In the rows, zero is written as 128.
These are runs of 8 systems, one row a step. Runs of the same system follow the same rule from any start.
lag, run 1, 8 rows:
[[153 155 190 166 139 100  87 123 151 143 110 134 101 117 203 134 131 151
  118 134]
 [133 107 129 167 127 152 129 190  91 133 174 162 110 117 126  68 148 113
  118 117]
 [138 156  92 127 150 131  81 134 116 145 142 111  97 120  58 159 126 129
  141 152]
 [150 160 181 116 135 122  98  93 141 142 160  96  98 135 181 134 134 150
  124 146]
 [147 105 130 137 156 127 116 159  92 137 145 150 143 107 152  63 145 141
   99 139]
 [127 150 100 166 152 116  81 160 129 151 115 129  95 106  87 147 115 121
  125 129]
 [134 156 161 138 113 133 112 113 140 149 192  99  87 141 152 128 130 124
  133 126]
 [152 108 115 107 149 124 109 130  92 128 162 122 140 117 129  81 136 146
  107 153]]
lag, run 2, 8 rows:
[[163 119 122 135 134 163  97 129 126 125 115 117 126 140 120  91 131 122
   50 120]
 [ 96 141 124 125 170 121 112 162 114 139 142  92 116  93 147 143 131 114
  163 129]
 [142 144 127 144 126 115 133  99 153 182 161 138 122 141 125 110 110 140
  100 133]
 [134 107 113 124 131 138  92 140 109 101 130  83 125 121 144 106 122 116
  100 116]
 [112 135 116 139 149  83 125 134 125 159 152 129 126 105 135 135 112 138
  165 144]
 [156 123 126 153  97 121 108 110 144 132 133 130 113 147 131 111 111 137
   95 122]
 [121 110 123 126 129 119 110 150  96 100 146 107 119 112 139 119 132 126
  155 133]
 [141 138 126 146 128  94 121 117 132 152 135 154 120 127 111 132 118 154
  145 149]]
Guf, run 3, 8 rows:
[[184 129 125  86  91 181  99  75 122  87 131 101 111 181  66 127 142 138
   81 150]
 [124 137 170  93 190 131 104 156  91  90  81 111 143  88 172 156 171 141
  171 149]
 [155 161 179 167 136 143 160 126 158 185 115 205 129 146 136 106 148 142
   94 133]
 [124 133 109 131 134 201 104 161 120 109 127  83 105 137  95 115 139  79
   77  94]
 [101 164 136  81 187 131 153 118 123 168 157 103 142 107 127 152 144 127
  172 155]
 [158 135 136 128 140 118 112  83 168 164 117 110 136 140 161 104 110 145
   58 128]
 [103 108 104 149 160 133 116 183 111 132 132 102 136  95 153  99 120 102
  113 101]
 [110 147  99 142 135 102 152 123 143 187 163 141 124 126  94 133 103 127
  152 139]]
dufin, run 4, 8 rows:
[[118  82  73 133  74 127 115 120 132  80 133  73 124 147 118 116  88 106
  110  94]
 [ 99 115 116 110 138  57 145 110 122 136 148 113 152 104 166 142 104 152
  195 150]
 [165 108 126 163  83  90 123  93 152 128  98 170 135 152 133 111 102 160
   99 128]
 [113  88 112 152  95 114 121 168  92  66 117 137 124 117 132 121 129 123
  172 116]
 [126 137 128 121 119  94 157 106 125 133 125 174 141 137  93 156 129 155
  185 162]
 [166 120 154 124  90 146 110 105 122  73  96 135 122 157 125 131 144 139
  119 133]
 [117 121 151 115 150 137 150 159  92  99 108 158 151 113 140 126 160 130
  170 138]
 [134 151 138 126 132 150 153 118 146 139  89 170 141 146  86 146 143 129
  123 134]]
sodov, run 5 (8 x 20):
[[103 144 111 189  99  73  92 120 184 162 146  70  77 121 161 155  65 114
  133  92]
 [123  69  99 139  79  73 133 123  95 107 213 115 126 127 161  74  96 144
  167 131]
 [143  91  53 150 134  54  84 132 110 121  85 148 145 106  77 135  88 159
  136 155]
 [136 142 157 201  80  83  87 147 138 105 111 154  69 131 143 163 117 140
  176 119]
 [157  91 128 132  67 127 140 132  77  82 167 183 122 150  92  96 147 150
  169 150]
 [163 137 112 111 146 127  84 124 104  95  66 155 128 128  56 170 147 151
  146 169]
 [148 171 214 148 119 146 124 135 131 114 108 170  96 142 153 155 173 140
  162 140]
 [156 122 154 101 130 192 155 137  90 107 145 168 142 149 101  84 177 126
  106 141]]
rotek, run 6:
[[107 131 125 129 142 178 105 180  93 104 160  82 101 112 119 120 149  89
  133 109]
 [121 164 126 115 166 104 136 106 142 201 183 125 119 118 115 135 119 140
  151 160]
 [160 132 127 145 133 129  65 122 144 133 126  84 101 127 146 112 111 130
   65 118]
 [100 120 124 144 157 114 124 182 100 140 173 118 117  91 154 108 131 116
  161 124]
 [137 145 101 161 122 106 118 120 151 181 157 141 103 138  90 122 101 135
  117 134]
 [134 122 123 132 112 125  79 132 116  97 153  73  93 126 136 131 119 122
  134 124]
 [127 124 127 134 146  83 121 138 103 152 167 147 126 107 136 109 127 150
  165 159]
 [155 133 112 168 118 115  82 135 133 133 119 144 101 131  98 127 116 138
  108 133]]
sodov, run 7, 8 rows:
[[ 99 128 158 155  57  94 154  92 169 121 188  86 100 152 203 136  95 120
  170  98]
 [134  46  58  93 114  88 147 111  85  89 135 132 189 121 122  73 106 148
  127 143]
 [110 134  99 171 141  76  99 145 155 123  35 139 128 103 113 184  95 132
  150 120]
 [122 119 166 174  37 121 160 123 144  98 156 161 103 161 157 122 124 123
  174 100]
 [147  76  79  84 103 132 141 114  81  67 116 141 167 143  67 112 132 142
  140 153]
 [127 162 151 132 148 106 113 119 149 114  40 142 129 119 118 200 134 143
  164 144]
 [138 125 194 146  76 158 173 126 131  96 133 170 124 164 170 107 157 128
  138 112]
 [129 105  93  82 139 181 155 137  94  91 100 135 166 137  65 117 152 112
  116 134]]
risi, run 8:
[[139 114  87 162  94 145 127 135 150  87  21 173 143 152  50 155 112 116
   94 104]
 [ 93 158 182 105  94 160 165 120 136  76 126 104 107 152 143 190 157 103
  218 117]
 [154 106 144  73 129 142 194  87 107 116 121 184 189 156 124  93 155 162
  125 162]
 [131 128 133 132 160 148 112 150 140  88   4 132 156 116 130 159 138 120
  101 110]
 [ 82 155 172 147 112 155 203 141 160 140 128 151 130 146 153 151 143  94
  171  96]
 [138 100 109  77 105 176 178  95 125  99 117 130 174 168  95 103 136 119
   93 124]
 [100 137 131  87 169 129 137 117 142 103  57  90 164 115 153 174 129 121
  143 126]
 [107 126 163 144 112 122 195 116 166 150 115 157 158 145 181 113 123 123
  130 107]]
dufin, run 9 (8 x 20):
[[101 144  96 160 148  84 143 144 148 171 100 161 133 108  90 163 105 128
  165 131]
 [144 133 148 139  60 143 126  96 153 102 159 111  93 172 131 134 120 125
  130 112]
 [128  88 115  86 146 117 135 134  77  95 151 123 160 109 144  96 142 143
  153 153]
 [141 148 127 149 153  99 114 120 153 149  62 160 136 120 112 159 120 150
  123 144]
 [128 133 162 163  82 155 131 147 129 100 140 136  99 148 144 123 141 109
  135 102]
 [120 116 100  91 144 133 156 132  97 127 154 139 152 125  89 110 140 131
  152 151]
 [144 155 137 117 143 124 101 101 153 124  75 114 127 132 122 165 125 139
  114 140]
 [123 127 172 144 121 149 144 145 125 122 141 134 120 133 178 104 147 116
  130 112]]
ker, run 10:
[[100 167 121  81 164 176  96 120 148 142 162   4 100 120 141 157 123  83
  112 108]
 [105 133 135 107 169 109 147  97 158 195 190  71 149 114 213  85 102 129
   93 118]
 [105  92  65 170 142 122 119 166 137 156 136  96 139 107 144  67  86  95
   60  81]
 [ 74 123  78 170 108  82 121 150 143 145 171  80  99 111 128 142  73 101
  171  98]
 [138  94  90 140  72  69 126  85 140 135 194 110 122 147 135  98  77 151
  135 134]
 [147  69  80 145 112  64  82 130  95  88 110 126 142 108 133 105  93 158
  132 141]
 [133 123 121 183 107  53 110 142 122 128 114 183 113 113 121 145 109 159
  181 143]
 [165 115 141 158  65 119 121 128 105  93 141 189  99 155  92 118 138 153
  154 145]]
Salam, run 11:
[[144 145 107 109 138 126 112  85 167 132  62 117 141 148  89 167 111 137
  100 138]
 [108 117 177 131 115 119 141 126 133 103 130 104 134 124 216 124 133 123
  149 108]
 [118  94  86 123 129 131 176 140 112 145 138 168 168 128  96  84 126 126
  118 130]
 [132 138 114 132 121 123 103 110 156 104  58 108 126 137 105 177 110 123
  120 119]
 [108 122 166 123 103 112 163 114 131 119 159 121 134 135 189 120 126 130
  170 120]
 [145  95  90 113 129 133 149 121 111 122 116 159 166 135  88  92 127 138
  100 139]
 [121 138 134 138 133 117 109 133 144 100  61 123 130 119 131 174 125 128
  150 123]
 [119 125 158 137  96 123 178 118 138 129 158 148 135 148 158 113 133 129
  157 123]]
risi, run 12 (8 x 20):
[[119 151 126 109 150 146 152 102 169 155 100 107 148 141 126 147 120 115
  102 117]
 [110 121 145 113 127 147 152 119 141 119 133  90 146 137 182 111 126 109
  109 102]
 [101  99  90 110 145 121 162 132 127 136 120 122 174 119 132 111 110 118
  127 119]
 [114 123 109 137 113 106 134 106 166 130  99 101 138 137 139 145  92 122
  119 108]
 [109 100 127 122  92 111 150 119 129  97 144 108 142 139 164 117 114 128
  157 113]
 [124  97  93 122 115  92 143 113 117 108 108 142 163 128 113 127 107 143
  149 139]
 [129 123 133 145  99 101 121 118 143 101  92 134 123 134 135 156 110 138
  151 127]
 [130 111 143 135  95 120 152 129 113  96 134 160 127 140 132 123 141 135
  169 132]]
Guf, run 13:
[[156 112 102 149  88  99 111 120 109 116 147 166 112 142  75 124 119 155
  151 149]
 [148 124 136 132 107 115  82 134 104  77 118 120 100 127 116 154 137 144
  163 151]
 [155 132 173 136 121 126 122 133  99 108 131 178 119 131 130 126 159 155
  161 157]
 [162 137 145 139 124 159 106 142 114 104  95 163 114 141  91 128 156 136
  112 140]
 [133 163 165 124 150 167 117 150 112 118 124 131 105 128 118 150 166 121
  147 135]
 [151 157 163 107 157 164 130 118 127 147 133 139 127 140 125 119 159 131
  105 144]
 [136 147 140 119 174 167 111 138 128 140 105 113 132 119 133 123 144 118
   84 126]
 [113 160 143 132 172 142 134 143 138 176 140 117 122 112 139 122 138 113
  114 126]]
rotek, run 14 (8 x 20):
[[129 144 131 151 181  91 121 179  92 169 130 198 125  84 110 124 148 154
  170 164]
 [163 171 153 178 100 161  88 137 151 142 127 144  66 155  82 144 134 119
   98 117]
 [127 135 151  87 141 165 115 138  80 105 197  88 105 125 132 117 164 121
  160 147]
 [152 157 119 116 191 107 103 117 127 191 129 147 132 106 106 128 132 157
  112 173]
 [141 154 154 170 141 151  72 159 139 132 113 104  84 120 153 131 137 113
   91 108]
 [112 137 134 135 143 147 143 160 102 159 211 124 110 115 131  91 145 112
  147 131]
 [141 151  89 127 153 124  94 112 143 172 145 103 110 125  80 133 108 131
   98 142]
 [126 141 148 143 143 115  76 140 130 126 148  78  96 110 180 132 120 125
  131 121]]
ker, run 15:
[[112 131 175 127 143  94 164 111 147 148 129 134 155 116 219 117 125 142
  150 130]
 [124  94  92 153 119 153 165 153 124 132 110 162 157 137  94  82 121 106
   82 100]
 [ 92 142 102 127 121 127 121 131 145 104 107  81 113 127 103 183 111 103
  172 112]
 [137 126 151 107  97 105 160  70 151 135 159 123 144 152 165 120 117 149
  141 138]
 [141  85  97 122 134 131 127 140 109  93  84 139 169 123 128  94 125 130
   94 123]
 [ 96 145 128 151 134 107 140 145 143 132  92 142 126 114 121 172 117 121
  173 119]
 [138 125 148 131  74 139 164  98 142 118 147 145 127 169 124 120 128 129
  133 124]
 [135 103 106  90 141 138 124 124 100  87 101 115 160 125 115 127 137 132
  132 141]]
Salam, run 16 (8 x 20):
[[133 106 116 121 158  88 135 124 133 111  21 172 185 111 127 147 123 159
  130 148]
 [117 116 167 179  65 122 167 132 156  95  86 172 130 155 166 134 123 122
  148  94]
 [106  93 108  93  88 161 197 122 105  84 136 143 165 156  86 122 142 112
  164 122]
 [135 136 134  77 145 125 145  85 140 106  53 136 172 140 112 175 136 149
  142 155]
 [131 119 188 137 113 132 166 121 144 101  87 159 155 142 200 112 147 133
  126 114]
 [104 104 108 124 117 165 191 151 118 111 101 166 172 139  98 103 139 102
  128 107]
 [110 150 127 103 128 145 159  99 166 114  65 119 149 149 108 179 125 118
  138 120]
 [118 119 169 100 115 136 177  96 146 108 119 117 161 149 197 118 134 127
  130 117]]

Which system made each of these runs?
run 17, 2 rows:
[[140 104 127 140  91 120 158 135 106 108 142 189 136 141 100 106 139 144
  159 142]
 [144 130 123 130 105 138 110 126 124  81  87 133 117 145  86 161 134 127
  145 132]]
 : Guf
run 18, 2 rows:
[[ 91 104  45 172 110  84 161 165 121 143 114 179 141 116  40 143  88 120
  178 123]
 [137 140 139 121  44 130 122  62 173  85 129  91  96 182 113 183 103 128
  147 119]]
 : lag
run 19 (2 x 20):
[[127 180 154 124 128 177 164 121 151 148 114 159 116 159  71 163 152 111
  139 130]
 [129 142 162  71 149 195 150 110 125 108 117 101 148 148 143 129 164 112
  106 126]]
 : lag
run 20, 2 rows:
[[128 115  95  98 112  79 121  89 119 114 143 104 137 129 112 150 103 154
  175 158]
 [160 107 137 145 113  85 107 106 136 118  93 153 145 130 154 116 113 166
  112 141]]
 : ker
run 21 (2 x 20):
[[ 99  64 106 148  97 125 178 161 107 112 176 130 156 126 176  46 113 104
  118  88]
 [ 99 110  41 122 135  67 144 111 141 144  96 124 161 114  68 162  77 136
  153 137]]
 : dufin
run 22:
[[121 135 100 114 128 134 150 124 111 169 211 121 118 135  85 106 128 123
  146 146]
 [153 134 111 106 151 116  64  98 134 128 117  74 119 123 122 140 112 145
  100 148]]
 : dufin
run 23:
[[134  96  64 108 136 106 112 115 110 122 135 103 151 119  99 110 101 135
  111 143]
 [117 135 127 154 135  68 100 127 136 138 116 119 114 106 151 158 106 143
  167 136]]
 : Guf
run 24, 2 rows:
[[151  87 110 159  94 138 110 138 131  80  78 133 135 144 131 100 115 124
   80  98]
 [ 87 133 130 136 128 128 160 166 107 112 129 146 126 115 110 153 143 111
  207 127]]
 : Guf
run 25, 2 rows:
[[127 137 168 131 123 123 111 130 142  91  80 108 122 128 180 160 135 129
  148 118]
 [124 117 147 138 119 135 185 137 120 139 148 181 151 140 137  94 144 129
  138 127]]
 : dufin
run 26 (2 x 20):
[[115 151 204  83 106 194 154 121 112  58 129  98 114 155 159 165 182 106
  185 122]
 [130 144 158  68 186 167 196 116 112 167 130 176 185 131 125 104 173 142
  123 163]]
 : Salam
run 27:
[[160 149 169  93 165 122 118  91 136 120  61 144 158 129 153 152 150 165
  120 160]
 [135 135 178 173 140 164 134 167 141 129  92 157 124 125 172 104 153 111
   90  98]]
 : Guf
run 28:
[[121  92 143 137 133 129 122 159 111  93 110 119 145 110 191  92 136 121
  116 107]
 [102 126  88 153 134 112 165 149 134 160 117 168 144 125  86 128 111 119
  145 122]]
 : Salam
run 29, 2 rows:
[[ 90 200 161 153 142 179 136 156 157 170 161 100  71 130 111 173 144  80
  155 107]
 [147 139 137  65 153 177 155  87 124 158 200  96 145 150 123  83 147 125
   83 147]]
 : lag
run 30, 2 rows:
[[ 96 144  91 145 129  95 117 157 110 129 135 136 101 106  61 181 115 125
  213 142]
 [175 139 164 143  70  96 111  70 147 123 146 154  98 169 134 137 120 168
  140 154]]
 : sodov
run 31 (2 x 20):
[[127 127 111 120 107 113 134 100 151  87  37 134 147 143  94 191 114 135
  152 127]
 [117 128 194 140  83 138 164 124 140  87 126 129 122 148 200 133 145 120
  161 103]]
 : Guf
run 32, 2 rows:
[[139 119 104 120 102 163 121 103 145 111 122  89 125 158 101 122 113 109
   79 107]
 [ 97 124 134 101 162 112 136 136 118 121 139  83 145 103 180 135 127 121
  166 127]]
 : dufin
run 33, 2 rows:
[[130 121 156 145  94 130 123 151  96  99 182 131  97 131 149 111 148 128
  174 130]
 [157 121 102 107 152 116 120 122  96 140 133 163 141 122  75 117 134 159
  133 172]]
 : dufin
run 34, 2 rows:
[[115 105 154 106 105 134 167 127 100 100 178 123 137 136 169 100 147 128
  171 133]
 [152 112  87 124 140 108 125 120 116 125  85 169 158 128  74 129 125 153
  119 158]]
 : lag
run 35 (2 x 20):
[[146 130 153 201 133 116  94 161 157 116  19 171 124 117 159 139 126 129
   85  97]
 [ 91 132 162 146  85 160 191 166 111 105 166 164 110 142 119 133 156 100
  209 109]]
 : ker
run 36 (2 x 20):
[[155 178 202 139 146 113  99 129 109 158 182 158  79 123 148 139 168 164
  181 174]
 [201 125 140 127 143 163  73 131  94 124 130 154 113 139  97  79 160 149
   54 157]]
 : Guf
run 37:
[[134 100 113 184  98 111 132 150 133 138 143 154 126 132 148  73 105 125
   92 100]
 [106 114  74 132 115 122 113 149 110 108 144  98 111 119  77 143 107 109
  158 122]]
 : risi
run 38:
[[ 95 149 129 104 131 142 125 141 106 111 177  78  97 122 109 160 139 108
  196 134]
 [164 144 149  91 150 119 125  81 137 164 149 131 138 142 139 112 137 163
  103 166]]
 : dufin
